In the rows, 128 means zero.
Each path is a new rotation, seen through one point. The rows after it are directions, each followed by how far the rotation turns it, in degrees each step (0 if it stays put).
Each turn is a multiple of 5 degrees from 10 to 175, or 0.
Each row of a path follows its step; steps can be skipped.
Path 1:
step 0: [133 131 129 121 128 131 130 134 122 131 118 124 133 123 130 130 122 123
 125 137 116 119 137 132 122 126 136 134 127 123 135 125 128 137 120 125
 129 126 121 129 131 126 130 133 136 126 119 128 130 142 133 131 137 129
 126 126 120 127 132 136 120 132 123 126 127]
step 1: [133 130 132 126 134 135 134 130 120 123 127 131 141 125 131 128 127 122
 135 138 125 122 130 135 126 122 125 134 126 124 134 124 130 131 125 134
 130 127 127 133 134 126 129 137 135 138 126 125 124 139 130 139 131 124
 132 118 115 131 132 134 126 116 125 127 130]
step 2: [131 128 123 126 129 138 132 127 124 126 127 128 131 120 121 133 121 124
 133 128 132 126 133 131 131 121 131 132 122 125 127 129 138 124 130 131
 135 136 126 134 145 122 130 137 127 130 123 130 124 135 131 131 141 125
 133 128 122 133 132 131 136 119 119 124 138]
step 3: [127 122 125 116 124 139 132 128 128 133 127 132 131 123 121 128 134 128
 135 126 135 127 131 142 129 119 128 130 123 121 126 128 133 123 131 121
 125 128 129 129 131 119 128 119 135 130 119 134 126 137 128 127 139 126
 134 128 128 134 126 133 120 122 116 122 135]
step 4: [126 115 117 124 123 137 122 131 134 122 133 125 128 130 121 130 128 128
 129 130 127 129 121 141 127 117 123 127 123 124 126 126 130 134 124 124
 133 124 128 122 125 127 136 129 136 130 124 137 117 136 126 135 131 131
 137 132 123 132 127 124 126 122 118 128 130]
step 5: [122 127 123 126 120 132 121 129 129 130 126 127 129 121 123 135 126 137
 123 127 128 125 122 138 136 128 126 122 116 129 125 129 134 136 128 127
 132 127 127 122 129 124 138 130 132 131 130 140 111 134 129 136 130 121
 123 132 125 131 138 138 123 125 126 132 126]
step 7: [123 134 129 122 132 130 117 131 125 128 135 119 129 125 128 128 123 116
 128 124 130 122 120 133 123 126 127 130 119 122 132 118 133 131 133 135
 129 129 126 123 124 121 128 129 127 135 128 124 124 139 130 137 132 133
 129 126 117 126 138 128 116 134 126 137 130]
step 8: [125 131 125 120 129 128 125 124 124 133 130 132 129 118 124 130 123 124
 129 126 124 119 121 128 118 119 131 127 123 127 128 120 136 135 129 133
 127 130 121 125 137 131 129 133 126 132 119 117 120 141 126 131 138 128
 124 135 119 124 130 133 125 136 137 124 132]
step 9: [131 130 125 117 129 133 128 128 130 132 121 133 134 121 124 122 128 124
 125 143 122 122 128 138 118 124 126 131 130 128 137 124 135 131 130 134
 126 130 136 130 132 135 125 124 124 130 118 119 120 140 133 128 137 126
 127 132 125 131 130 136 124 129 126 135 136]
step 10: [141 127 122 127 132 140 124 133 119 121 120 134 138 123 127 120 131 122
 128 135 127 120 119 134 125 126 127 132 128 127 132 131 130 127 127 137
 134 129 132 121 137 125 127 131 128 130 121 130 122 137 127 135 132 127
 127 132 125 127 117 129 129 128 117 134 136]
Directions:
[125 127 129 128 126 129 128 124 131 128 129 129 128 126 127 128 128 126
 129 127 128 130 126 127 126 127 129 128 128 129 128 129 128 127 129 129
 128 130 128 129 126 129 128 125 127 127 128 126 128 129 127 127 131 129
 130 128 127 128 126 127 126 128 128 126 130] : 70
Path 2:
step 0: [139 122 131 129 131 130 132 131 122 122 127 130 127 121 125 123 126 142
 128 131 130 130 129 131 124 125 119 128 128 125 124 125 125 123 124 132
 137 126 126 124 120 120 129 137 129 132 121 129 122 130 140 128 131 135
 129 116 128 128 123 142 120 130 131 124 121]
step 2: [129 125 132 135 128 125 136 133 116 130 131 128 119 126 122 125 124 131
 124 131 126 125 139 131 132 129 139 123 131 122 124 130 138 118 117 130
 128 134 125 124 125 128 127 129 127 138 129 119 126 136 131 122 140 121
 131 121 127 122 128 134 137 130 123 129 129]
step 3: [122 126 129 125 132 123 127 127 120 132 117 126 123 123 123 122 130 130
 129 126 132 133 119 131 124 130 127 121 125 130 128 125 131 118 120 125
 125 140 123 124 123 125 123 129 135 125 134 132 120 136 134 120 126 127
 134 116 128 119 115 128 130 139 130 135 129]
step 4: [126 121 133 124 127 132 142 132 125 136 128 132 125 121 135 128 133 134
 134 130 129 140 129 137 132 116 126 129 127 128 130 127 126 121 119 127
 141 133 125 124 134 131 124 135 133 128 129 126 124 134 130 126 132 138
 129 122 135 126 125 127 127 133 123 134 118]
step 5: [134 119 127 127 128 123 132 131 125 127 128 132 121 135 119 121 126 123
 130 133 132 130 130 146 126 121 130 135 131 123 125 128 128 131 128 131
 128 122 121 130 126 124 119 123 132 128 137 123 127 132 128 123 125 136
 134 119 135 129 123 132 139 125 126 137 118]
step 6: [124 130 125 132 129 124 128 120 124 139 126 128 117 127 122 127 131 128
 136 132 125 126 124 130 128 117 137 132 133 126 127 132 126 127 122 131
 134 135 130 130 128 132 125 130 128 150 136 126 129 133 125 117 128 123
 132 124 137 123 126 125 134 125 130 128 124]
step 7: [135 135 132 128 131 129 125 126 116 124 121 124 123 121 129 128 119 122
 133 122 131 136 128 135 135 127 136 131 128 128 125 130 126 126 127 120
 134 138 125 124 120 125 133 130 125 135 132 123 128 130 123 124 122 131
 121 122 130 127 112 123 131 132 130 136 120]
step 8: [131 135 132 126 129 128 128 125 121 132 126 129 128 126 127 129 129 115
 136 137 125 131 128 131 122 115 123 138 122 131 132 128 121 129 129 122
 139 126 121 124 122 129 132 132 140 133 131 126 123 134 126 128 127 137
 127 124 129 122 129 136 130 140 133 128 128]
step 9: [140 123 131 128 124 128 131 126 121 125 131 129 113 123 127 133 122 127
 133 138 128 126 139 135 122 121 130 135 117 122 130 124 126 135 131 130
 127 135 131 131 128 128 131 129 129 136 129 138 124 128 135 127 122 137
 122 121 136 134 130 129 137 127 128 130 126]
step 10: [134 130 130 137 120 123 133 121 121 131 131 126 119 129 128 134 121 122
 130 129 128 120 122 128 119 126 127 133 123 125 123 135 128 117 123 128
 131 130 127 132 115 130 126 120 130 135 139 130 119 131 127 126 121 123
 120 128 124 129 131 128 139 126 125 128 121]
Directions:
[126 128 126 129 126 128 127 129 128 127 131 129 128 127 127 128 128 126
 124 127 128 128 127 128 128 129 127 128 125 125 129 126 128 127 128 129
 130 128 128 128 130 127 130 126 129 130 128 127 130 128 127 128 129 127
 128 126 129 128 128 126 125 129 129 129 126] : 0
Path 3:
step 0: [121 127 122 129 124 134 131 123 141 127 125 127 123 123 127 119 123 130
 122 122 128 129 136 125 120 129 129 121 131 126 133 128 139 128 129 125
 125 123 137 127 132 115 134 132 140 132 124 120 123 133 123 129 137 117
 121 130 132 124 118 125 134 121 132 131 136]
step 1: [127 126 128 133 134 117 117 130 128 125 116 129 126 125 121 119 129 137
 120 130 137 127 129 124 131 124 132 127 130 130 125 124 131 128 121 117
 135 146 120 131 123 137 127 132 136 128 132 125 126 133 138 127 123 129
 129 129 131 123 133 131 120 123 131 131 130]
step 2: [128 137 118 128 131 119 133 135 140 128 136 124 128 128 128 125 127 126
 123 131 122 129 131 121 125 129 134 129 119 125 133 128 122 119 120 134
 129 120 141 119 128 121 121 131 130 127 132 134 127 124 130 126 124 120
 136 120 129 118 128 125 125 116 132 135 121]
step 3: [120 118 123 129 134 134 138 126 132 126 127 128 127 123 122 117 128 132
 126 121 134 128 135 127 130 133 135 120 142 131 134 128 132 135 127 127
 123 135 131 134 132 122 132 133 141 121 122 123 118 142 122 129 121 127
 124 125 126 130 126 125 131 125 131 129 127]
step 4: [121 121 131 126 127 119 114 128 128 128 119 127 119 122 122 123 121 128
 119 134 130 124 131 125 125 118 130 132 128 124 117 129 124 127 121 130
 128 127 122 128 131 133 128 133 133 123 131 126 133 128 136 127 128 113
 128 129 131 115 133 135 122 118 135 132 131]
step 5: [133 137 124 127 130 116 135 126 138 127 121 128 132 123 129 121 125 137
 123 127 122 134 128 124 121 134 137 125 129 131 134 134 124 127 125 127
 131 132 136 122 123 120 128 138 139 138 132 139 122 121 122 130 128 130
 128 118 127 122 116 128 131 120 126 130 124]
step 7: [119 125 127 130 131 115 122 129 132 128 126 128 129 117 121 129 127 126
 124 127 132 127 132 123 129 116 133 135 126 130 122 128 124 125 118 128
 137 125 140 131 123 125 131 124 138 125 133 116 124 129 131 119 131 124
 125 119 127 112 127 135 122 128 131 131 122]
step 8: [127 135 126 131 134 133 128 129 131 132 125 123 129 125 127 119 126 138
 128 129 123 130 125 129 126 133 139 120 135 127 129 123 124 128 129 132
 125 129 136 124 128 129 127 136 140 135 133 138 130 139 131 133 127 121
 133 126 129 128 123 124 136 107 134 132 130]
step 9: [130 113 127 128 128 122 130 120 140 133 127 125 120 127 125 115 124 121
 121 130 131 128 136 125 128 126 132 124 121 128 131 133 135 132 125 118
 128 141 124 131 131 123 122 129 129 123 119 126 124 127 126 128 115 122
 129 122 128 120 135 133 122 123 132 129 130]
step 10: [117 136 126 125 134 115 125 135 128 125 129 133 132 119 129 130 129 133
 126 122 132 126 133 126 131 121 133 123 130 131 124 133 118 129 116 135
 138 119 130 128 129 129 126 146 136 122 131 128 121 129 127 129 122 124
 126 127 132 118 121 129 122 125 127 127 124]
Directions:
[129 131 128 127 127 127 129 126 128 128 127 130 128 124 129 129 131 130
 129 126 129 129 129 127 128 125 128 129 127 128 129 130 129 130 129 129
 128 129 128 129 129 129 127 127 130 129 129 128 127 130 126 126 128 129
 127 126 128 128 128 126 129 129 126 129 129] : 155
